(in the rows, 128 means zero)
Where one turn sends some rows of the set: a few examples, then the rows asked:
Per: [167 146  77 153  99 154 109  99 102 130 131 118 111 116 123]
Big: [153 137 114 130 138 133 145 108 117 134 125 113 102 137 106]
mola: [147 134  89 130  89 118 126 115 123 124 136 104 108  94 120]
Nibik: [140 150  96 140  97 123 143 106 108 134 114 110  93 130 121]
zavas: [155 133 124 131  74 122  87 108 136 113 118 132 116 116 133]
deku: [180 146  96 147 123 161 112  92 118 128 133 116 110 121 110]
Toge: [132 151 100 168  99 105 113 123 110 142 128 130  89 129 111]
Febip: [122 175  92 158 113 141 113  86 133 143 114 130 128 134 121]
lapug: [156 148 143 120  97 141 104  84 132 143 122 129 119 127 147]
vuvu: [148 159  94 127  90 104 105 117 136 153 137 164 118 115 123]
val: [151 152  87 169 103 148  93 103  99 137 149 132 112 121 113]
Fabez: [131 151  98 150 101 111 111 121 117 159 157 129 115  98 117]
luf: [153 148 130 120 113 137 112 109 128 160 147 151 148 123 126]
kiz: [147 142 125 119 128 119  91 105 130 161 143 160 106 130 133]
kepug: [146 147 100 107  78 116 117  99 141 112 127 137 114 118 115]
lura: [146 129 129  98 116 131 103  87 134 120 132 134 102 132 125]
Sosu: [151 117 117 148 101 122 128  95 163 123 116 148 128 131 127]
pame: [144 115 100 146  96 119 133 106 146 140 119 157 135 127 142]
Zopof: [143 148 134 145 136 124 103 102 130 161 156 120 100 110 116]
nasot: [158 131 125 125 124 132 118  95 136 127 133  96  94 106 120]
rol: [145 153  97 168 128 131  87  98 146 135 101 132 107 131 126]
funi: [130 121 134 152 107 126 116  85 153 131 130 151 124 142 128]
mabug: [145 122  84 146 141 138  95 115 130 118 110 131 124 130 121]
Veki: [164 153 106 164 128 155  96  96 115 136 151 129 111 127  99]
Zam: [147 138 117 155 141 116 113 126 119 143 139 133  96 136  95]
tomom: [156 132 111 131  92 118  94 132 131 129 144 152 144 114 114]
zumop: [122 119 117 151 102 123 118  97 135 148 133 160 131 139 143]
Tunov: [121 142  80 136 126 147 120 101 118 126 122 128 144 133 116]

tomom turns into zavas
Febip turns into Tunov
Now find these:
vuvu turns into kepug
val turns into Per
mola turns into nasot
Toge turns into Nibik
zumop turns into pame

Where one turn sends some rows of the set: a few examples, then the rows asked:
liba: [123 119 121 120 150 166 114 134 107 134 133 125 124]
lopuv: [130 124 118 127 100 152 126 132 101 111 134 147 132]
Fetov: [120 129 117 166 118 123 111 124 124 130 133 140 163]
tolu: [136 102 109 119 144 144 114 136 147 117 145 115 151]
fogil: [119 122 137 110 129 132 101 108 113 149 125 110 108]
kiror: [113 111 132 160 143 131 107  96 154 119 138 123 130]
sur: [100 133 105 139 128 126  96 148 139 123 123 143 148]
Fomip: [120 113 140 118 149 136 134 117 102  99 132 140 120]
kezo: [127 147 118 136 111 102 132 107 156 113 135 142 128]
Dibag: [124 117 150 112 104 117 105 110 119 128 127 127 103]
zoter: [ 91 126  97 135 135 129 115 104 142 103 125 129 137]
redot: [102 120 118 157 114 123 114  96 149 103 131 138 133]
tolem: [146 143 109 131 123 158 101 112 127 151 141 134 134]
nusa: [125 130 134 144  92 131 120 101 130 129 132 160 122]
kiziz: [114 149 106 130 137 154 106 112 103 111 128 137 120]
Libul: [132 125 116 119 147 128 132 132 157 152 138 115 136]
palag: [136 127 123 141 121 114  99 146 139 101 139 149 154]
niper: [134 123 120  95 165 143 115 123 128 129 136 133 127]
sar: [136 133 104 121 107 122 141 133 148 137 137 130 146]
Gela: [134 114 141 156 148 110 116 125 127 115 141 136 158]
Lenog: [121 141 122 107 107 129  89 109 115 132 125 122 108]
mulof: [132 125 130 117  93 132 107 112 106 144 130 119 120]
fugur: [138 118 140 134 116 114 132 130 167 138 142 132 127]
Tofol: [113 117 129 128 158 113 101 147 142 108 131 140 143]
Rom: [136 135 119 102 126 132 104 106 101 135 131 111 123]
Ner: [129 124 122 114 138 103 153 119 146 119 135 130 138]
Bag: [125 130 143 143 108 135 112 112 115  95 135 155 111]
Gazug: [131 112 153 132 158 132 122  97 132 139 138 137 117]
Lupu: [138 111 147 106 121 119 119 108 104 132 132 116 118]
Bakeg: [ 99 110 134 149 122 109 118 138 136 117 125 150 145]
ratu: [118 126 146 136 158 149 100 114 122 117 134 134 103]
rapo: [127 142 100 107 100 141 113 126 127 120 131 156 131]
mib: [120 154  95 121 140 115 132 109 146 127 130 124 137]
ked: [105 105 109 117 135 119 130 120 141  90 131 134 141]
Tagir: [130 149 113 141 119 127 110 119 167 146 137 126 125]
vipek: [140 131 132 105 100 117 108 108 106 115 133 128 118]
zon: [123 139 132 134 150 108 122 106 165 128 135 126 117]
Nizok: [124 110  95 116 116 136 121 136 142 101 138 130 154]
vamiz: [ 99 120 123 154 155 123 112 126 128 136 124 131 151]
nades: [158 110 146 118 111 129 125 123 131 117 147 154 131]
Kuni: [132 117 118 160 124 147  97 112 154 131 145 118 142]
goz: [134 100 157 133 122 146 121 135 119 117 140 143 115]
Mife: [126 127 139  98 135 116 102 105 113 119 128 119 106]
vev: [146  97 131 143 123 137 112 128 153 118 151 123 147]
dep: [101 144 108 121 146 145 109 100 127 142 122 139 118]
lede: [128 136 124 143 110 165  93 129 120 129 136 139 115]
Kuru: [134 137 111 145 153 127  94 134 130 121 139 129 160]
dopi: [113 112 144 107 134 116 134 111 132 109 128 159 114]

Kuni turns into vev
Tagir turns into fugur
Now find these:
Bag turns into ratu
Bakeg turns into vamiz
tolem turns into nades
vipek turns into Mife

Where one turn sends some rows of the set: a few examples, then the rows asked:
ropuf: [148 126 124  92 126 134 118 160 157 133 111 116 132 118 142]
favib: [134 137 145 125  98 114 127 106  99 143 139 110 133 142 127]
bam: [130  98 113 105 115 128 111 141 143 121 107 138 132 128 140]
sed: [156 127 135 114 117 109 152 161 123 125 123 112 111 141  95]
niv: [155 115 138 118 128 113 155 157 123 128 129 111 109 148 100]
tibeb: [134  99 120  99 114 130 118 141 132 126  92 137 123 120 139]
vos: [135 131 138 109  86 145 151 133 136 130 139 128 174 120 132]
zato: [158 120 142 121 127 110 142 162 126 135 124 110 107 148 104]
mazaf: [126 135 139 119  99 114 126 113  91 143 140 112 133 134 118]
Goni: [167 109 138  99 116 139 126 141 132 120 124 114 123 172 110]
rirob: [152 124 128  91 118 135 125 163 159 147 118 116 139 116 144]
gifub: [139 129 121  85 124 135 122 166 152 136 114 108 133 121 132]
tufu: [147 143 116 123 110 131 146 118 130 155 129 153 153 113 123]
kobu: [131 139 132 118 111 133 155 118 104 161 131 101 137 157 139]
vame: [137  99 118 107 116 134 112 149 142 127 102 141 128 118 128]
gesu: [148 141 121 124 101 134 149 128 132 147 126 157 156 110 132]
laron: [132 146 136 110 112 128 153 118 109 161 119 109 132 163 142]
deme: [141 145 126 123 122 129 151 115 106 154 125  99 137 158 140]
Pap: [132 135 136  94  87 147 148 138 122 127 140 139 166 118 125]
Zad: [140 148 138 120 114 136 150 119 105 160 132 106 139 164 132]
Kasa: [146 135 124 121 106 135 159 131 130 154 114 158 153 111 131]
Muner: [131  91 115 102 117 130 119 150 139 129 105 134 124 120 136]
Pem: [169 114 143 110 109 132 136 146 129 118 122 112 119 173 112]
sen: [127 124 133 103  92 151 151 131 131 133 139 138 168 115 126]
Zuki: [161 115 140 123 125 104 148 161 123 121 131 116 114 141 109]
nimuk: [130 130 140 106  88 152 138 130 127 138 136 136 170 114 132]
zufo: [143 124 150 125  93 110 126 112  98 147 140 110 130 140 122]
pebug: [161 106 150 105 107 135 141 144 123 123 117 119 121 177 115]

mazaf turns into pebug
niv turns into Muner
Now find these:
deme turns into Zuki
vame turns into nimuk
sed turns into tibeb
favib turns into Pem
rirob turns into tufu

